Rows are one point carried round by a steady rotation, each followed by how many steps it has turned.
The counts run from 0 to 233.
[ -2  17  -5 -19  -5  24  17  36 -28 -28  -2 -26   7  17  -1   4 -49 -12
   6  -6 -11 -20  17 -13   0  17 -22 -21  -2  11 -24   5 -24  -8   8  40
   9   0] -> 141
[ 15  -8   0   7  13 -24 -12  10  -4 -18 -30  -2 -24   7   7   8 -25 -12
  -8 -19  16  13  26  19  34  -6   7 -40   5 -20  -8 -14 -28   8  36 -15
  16  11] -> 22
[ 23   1   2  14  17 -28  15  15   5  15 -31  -8   1 -15  13 -13  20 -13
 -15  22  29  -4 -25  -3  33  13  -6  -1  -2 -20  -7   2 -48 -33  24  13
   2  14] -> 102
[ -4   3  13 -16  23 -19  18  31   4 -28 -16  -5  17 -18 -10  15 -29  24
   5 -30  20 -10  15   2  -6 -21  -1 -18  11  16  39  -9  -3   5   4   5
  -9 -12] -> 196
[ -2  -3   6  13 -13  -1  14   1 -20   1   1 -17 -12   9  38  -1  24  18
  -1  -7  24 -23   4 -22  42 -40 -22 -12 -18  -5  31  16   1  -1  11  -8
  22  17] -> 126
[  7  -7  -8 -25 -18  -7  -4   3  13  18   7 -12  33  12  27  10   6   3
  -2 -30   1 -14   7 -20   8 -25   6  -7 -12  11  39  -7 -39  -5 -15 -23
  45  15] -> 121
[ -5  -9  -8 -15  -5   6  13  33   8   2   9 -13   1   7  11 -15 -27 -17
   9  12  11 -23  18   4  23  11 -40 -47 -27  16   9   9  -6   4   7   5
  12  -4] -> 207
[ 19 -17  21   1  12  -8  23 -30   6   0  -4  30 -18  10  -2  14   3  -6
  -6 -38   8 -28  12  -4  17 -16   2  24 -29  12   4  13  -4   4   9  -2
 -33  30] -> 83
[ 41  -2   7  10   4 -12  -1  12  33  18  -6 -20  -1   6  29 -12 -13 -26
  23  12   3 -10   1  10 -10   8 -20  11 -31 -13   3 -12 -46 -12   7 -29
  15 -10] -> 104
[ 29   0  34  16   0 -27  11   4 -12 -10 -23  13   2  11  12  28  16  33
   8 -24  19 -20 -22 -14  13 -21  17 -22   4 -22  29   6 -15 -22 -10 -13
 -12   1] -> 192
[  7  13 -13 -18  -9  35  15  10 -10 -19  14 -25  16 -16  24  -2   3  -9
  16   7 -16 -15  -4   0  41   3 -30  23 -24   1 -10  -5 -17  21 -17  24
  13  20] -> 139
[ -8   5  13  11  14 -15  16  12 -30  10 -19   4 -13  25   8  22  -2 -13
 -21 -41 -18  -8 -16 -21  11  -5 -12   3  19   2  -9  12 -19  -7   3  35
 -10  44] -> 222
[-16  11 -13 -21   6  21  15  28 -22  -3   6 -14   3  20 -12  39 -12   0
  -6 -27 -22 -20   8   4 -21   7  36   1 -17  -1  12 -35  -9   8  24   0
 -21  10] -> 153
[-13 -14 -11 -13  14   0  21  26   7   5 -13  10  11  19  -9  32  12 -12
  -4   1 -12 -31  -5  -8 -21  24  23  17 -39  10  11  -9 -22 -14  11 -10
 -24  13] -> 80
[ 21   4   7   4  -7  21   8  41 -23 -14   3 -11  -9  15   2  11 -24 -18
  -7   2   2  -3  13 -30  -7  46 -21  -1  -1   1 -10  -4  -9 -15   1  -4
 -35 -14] -> 69
[-12 -10   5 -10  19  17  30  35  -1  21   9  -5 -10   8   7  27 -28 -30
 -17 -22 -26  -9  -1  -3 -12   4 -34  11 -11  17   2 -27  -3  24   7  19
  -8  23] -> 220
[  7   4  -6   7  -3 -10   3   1 -20  26  -3   0  -8  41  28  26   9  -7
 -12 -40 -17 -22 -17 -13  22   3 -14   5  -2   2  -8  26 -27 -12  -9  16
 -12  34] -> 223
[  8  -3   5 -14 -21 -18   7   2  -4  -2 -15   3  19   7  14  22   6  19
  -7 -35   2   4  -5 -18   5 -32  20 -24   9  -9  24  -2 -41 -15  -8 -11
  41  20] -> 120
[ 17   2 -21 -16  14 -14  -9  10   3   2   2  -6  -4  23   1  23  -9   6
   3 -28  11 -32  24  17 -10  13  28 -37 -31   4   5  17 -33 -20  16  -9
 -33  -7] -> 86
[  4   6   7 -25   3  28  35   5   6  -2   4   4  -6  -2  -6  23 -32  -8
   8 -20  -4 -23  -3  -4 -15  22 -11   7 -26  20   1 -10   3   6   3  35
 -34   0] -> 75
[-27 -25  13  10  39 -26   3  13   5 -11 -37   4 -19   0 -10  35  -5 -15
 -16 -14   3 -13  -4   9  20 -21  -1  15 -24   4  15  -9 -15  15  24 -14
   7  28] -> 16
[ -6  -7  -4  -9  -4 -18  12  27  -3  19  -5 -18  15 -10  21   1  23  17
 -18  -6  36 -25 -12 -14  44 -10 -26 -17  -9  14  43  13  -6  -1 -10  -7
  -3   3] -> 199
[ 20  -1  33   2 -10 -11  23   3  14  -3 -22   7   5   7   7  17 -39   2
  19 -17  11   0 -10 -22 -32  11  17 -26  -5  -6  -1 -10 -34 -35  -1  -6
   1 -17] -> 184
[ 21  -4   8   1 -16   0  -5   6 -20   3   4 -18  23  10  26   8  31  14
  -6 -32   1  -3  12 -36   2 -27  14  25   9 -11  39 -17 -25  -3 -15 -31
   6  21] -> 48
[ 15   9  14 -18  10 -13  22 -13   4   4  -9   9 -17  12   2  37 -36  -2
 -20 -61  -3  -8   0  11  14 -11  -4  -3  -7  15  10   1  -2  18  -2   9
 -14  21] -> 10
[  3   7 -22  -3 -11  21  -4  38 -24   6  16 -36  -6   6  28  -9   3 -12
 -13   2  19 -18  19 -22  25  10 -44 -15  -9   9  15   0 -11  10  -6  -8
  -3  -8] -> 134
[ 20 -14  23  14 -18  23  26  21 -24  -7   0   9 -29   1  18  17 -22 -22
 -11  -2   2  -7   5 -31  10  39 -30   3 -11  -8   7 -12  10   4   3 -10
 -47  -5] -> 70
[ 16 -14  43  23 -15   7   4  -8   2  -1  -8  -1  -3  15  32   7 -26 -11
  21 -16 -11  10  -2 -27 -24 -22  -3  23 -14 -14  -1 -29 -15  -1  11  -8
  26  28] -> 40
[ 23 -25   1  14   1 -23  -7 -20   9   2 -34 -13 -22  -5  14  24 -10 -18
  18 -27  28  14   1  21  33   8 -14 -14  -4 -29   1   2 -31   2   2 -16
 -25   9] -> 95
[ 26  -6  26   9  18  -4  18  16  34   2  -1 -19 -12  -2  19  -8 -33 -22
  20  29  -1  -7 -10  20 -20  -3 -18  18 -37 -15  11 -24 -23  -5  26  -8
   4  -7] -> 105
[ 35   0  -6 -29 -17  33  37   1 -12 -15  26  -5  23 -19   4 -20  13 -15
 -16  -2   4 -13  17 -13  44   4 -17  17 -12  -2  -2 -14  -8  12  -6  10
 -12   3] -> 66
[-14  -1 -15 -17  11   0  24 -11  -5  18   6 -10   3  10   4  -3  19   2
 -16 -29 -14 -27  10   5  24 -23  21   6 -16  13   1   2 -20   8  32  22
   5  49] -> 229
[ 38  10  -5  12  -4 -22  -8  15  10  17 -17 -10   5   7  26 -13  10 -20
   0  11   8   3 -10   2   7  13  -6   0  -8 -24 -14   1 -60 -34   4 -14
   5   3] -> 103
[ 18   4   7  27  23 -10 -19  16   0  -4   0 -29 -29   5  24 -18 -39 -18
  -6 -17  20   3  19   3   9  11 -43  17  -8   2  -4 -14 -16  17  25  -5
 -10   4] -> 27
[ -2 -30  24   2   8  -7  19  13   5 -21 -25  -3   1 -31   2  12 -17 -10
  15   0  10 -21   8   0  37 -29 -35  -2 -20   3  31  -8   3  21 -12  -8
   9  12] -> 203
[  5   0  14  -5   7  32  10  14 -12  -5  18  -1  -9  34  12  17 -14 -20
   8  -5 -37 -25  18 -26 -15   5 -17  31 -31   8  -5 -14  -3   3   4   5
  -9  15] -> 147
[-25 -29  -3  -1  -1  10  17 -30  -9 -19 -30  -6 -17 -10   0  34  -3  -3
  21 -12  19 -10   0   9  20  -4  35   3 -19 -13   7 -20 -12  13  34   3
 -20  26] -> 161
[ 16  -2  -5 -11 -19   2  24 -12  -5  17  -1  26   9  12  13  28  12 -12
 -16 -30   3 -20  -9 -26  22  41  14 -14 -19   4  -7   8 -36 -17 -12   2
 -27  25] -> 78
[-21 -24   4  12 -14  15  -7 -30  -1  -7 -22 -14 -28  14   9  39 -16  -9
  24 -20  20 -18  11  10  -6   7  10  -2 -21   1  15 -13  -4   8  21  -3
 -37  12] -> 160
[ 16  13 -15 -14  22  -6   8  -1   1  -5  -5  -2   1  19  -9  24  17  17
   2 -20   4 -46  -5  12  17  -5  33 -14 -24   8   5  31 -26 -21  12  17
 -35   8] -> 85
